One turn moves every row onto another: examples first, then more rows asked
j149: -79; -91; 332; 283; 62; 324; -207; 192; 197; -6; 85; 219; -210; -281; -115; 337; 120; 69; 98; -66; 63; -450; -444; 86
j323: -379; -11; -121; 6; -159; -51; 154; -46; 218; 342; 218; -506; 242; -225; 273; -110; 43; -225; -74; -368; 49; 37; 211; 77
j979: -136; 267; -177; -449; -200; -21; 252; -179; -60; 259; -195; -17; -106; -181; 123; 31; -9; 228; -238; 257; 431; -87; 140; -149
j786: -143; -222; -29; 214; 47; 245; 271; 208; 332; -35; 26; -239; -22; 211; 227; -102; 48; -480; 119; 129; -368; 230; 198; 74
j485: 158; -392; -120; 144; -262; 83; 65; 47; 150; 166; -68; 426; -212; 5; -148; 28; 1; -372; -43; -43; -278; 144; -134; 179
j454: -175; 22; -129; -47; -472; -222; -179; -90; 219; 174; 117; 206; 258; -55; 5; -245; -17; 30; 160; -420; -111; 232; 62; 97
j242: -67; 151; 184; -89; 299; 43; -140; 195; 197; -165; -160; 379; 179; -112; -428; 215; 338; 162; 234; 23; 315; -220; -248; -132
j264: -162; 173; 141; -319; -393; 85; 16; -266; 44; 219; -131; 395; 127; -106; 71; -301; 114; 237; 190; -151; 94; 83; -146; -354
j491: 86; -356; -185; 168; -166; -131; 17; 149; 137; 178; 116; 234; 341; 115; -168; 26; 35; -202; -22; -253; -217; 338; -154; 348
j348: -197; 359; 259; -182; 273; 266; 105; 33; 137; 149; -203; -132; -67; -110; 53; 86; 230; 132; 7; 172; 378; -425; -220; -420
j781: -89; 349; 191; -221; 188; 103; 69; -179; 57; 110; -278; 235; -83; -59; -111; 66; 213; 286; 5; 166; 413; -352; -344; -375
j443: -223; 51; 205; 305; 333; 86; -22; -143; 176; -434; 13; 126; -220; 85; 10; 223; 24; 240; 91; 240; 355; -269; -337; 141
j567: -208; 39; -425; -164; -301; -454; 90; -184; 45; 153; -7; -74; -11; -95; 11; 27; -183; 3; -223; 12; 341; 118; 318; 281
j602: 17; -194; -351; 177; -89; -265; 385; -43; 62; 129; -9; -178; -45; 247; 147; -17; -87; -251; -343; 273; 60; 258; -27; 323
j568: 173; -306; -199; 166; -296; -45; 53; 12; 156; 258; 19; 354; 42; 92; -83; -83; -58; -263; -53; -58; -304; 278; -97; 268
j691: -229; -40; -503; -179; -262; -457; 149; -105; 124; 87; 42; -80; 18; -217; -6; 48; -176; 2; -152; 92; 205; 89; 356; 289
j498: -238; 205; 386; 17; 381; 286; 9; 324; 224; 1; -78; -148; 133; -206; -132; 139; 354; 77; 123; -5; 279; -435; -400; -297
j775: -182; 82; 87; -122; 413; -50; 104; 228; 99; -40; -133; -22; -28; -213; -324; 383; 356; 46; -17; 147; 565; -398; -266; -104
j304: -71; 187; 290; -81; 289; 114; -132; 90; 214; -91; -163; 330; 123; -145; -392; 116; 286; 242; 216; 62; 301; -330; -405; -197
j577: -356; -100; 194; 222; 271; 303; -190; 177; 232; -194; -124; -180; -329; -117; -77; 248; 152; -227; 243; 232; 248; -419; -22; -159
j358: -118; 291; 382; -219; 190; 359; -51; -7; 157; 170; -175; 183; 67; -149; -75; -2; 251; 173; 151; 4; 195; -372; -250; -438
j194: -50; -249; -402; 93; -56; -397; 270; 113; 34; -27; -98; -127; 118; 254; -56; 91; -2; -221; -176; 170; 174; 307; -3; 369
j558: -159; -348; -213; 126; -38; 35; 174; 432; 183; 259; 72; -453; 244; 15; 44; 55; 81; -484; -45; -67; -162; 180; 120; 169
j476: -216; 164; 371; 42; 346; 189; 53; 375; 267; -73; 57; -172; 231; -171; -115; 221; 437; 97; 179; -110; 260; -325; -400; -196
j645: -349; 182; 197; -263; -44; 351; 263; -146; 158; 458; 52; -287; 161; -288; 336; -117; 146; 6; -60; -158; 115; -88; 93; -298
j639: 35; -113; -212; 240; -63; -153; 484; 15; 66; 5; 12; -95; -184; 188; 212; 133; -36; -215; -373; 233; -22; 164; -200; 382
j998: -165; 168; 135; -94; 436; 10; 73; 116; 108; -33; -203; -16; -49; -144; -262; 272; 285; 158; -12; 250; 557; -446; -343; -150
j539: -85; -268; -83; 180; -113; 148; 171; 252; 296; 235; 63; -304; 77; 145; 163; -153; 39; -482; 16; 49; -308; 231; 154; 83
j649: -242; -36; -170; 4; -444; -317; -100; -66; 235; 86; 163; 195; 236; -155; 57; -239; -1; 19; 169; -358; -167; 241; 19; 133
j876: -435; -120; -247; 37; -167; -101; 144; -20; 240; 338; 265; -437; 216; -345; 218; -44; 23; -235; -75; -358; -57; 50; 170; 150

j443 moves to j149
j323 moves to j567
And these:
j998 moves to j304
j639 moves to j485
j558 moves to j194
j649 moves to j876
j242 moves to j476
j358 moves to j348
j645 moves to j979
j602 moves to j568

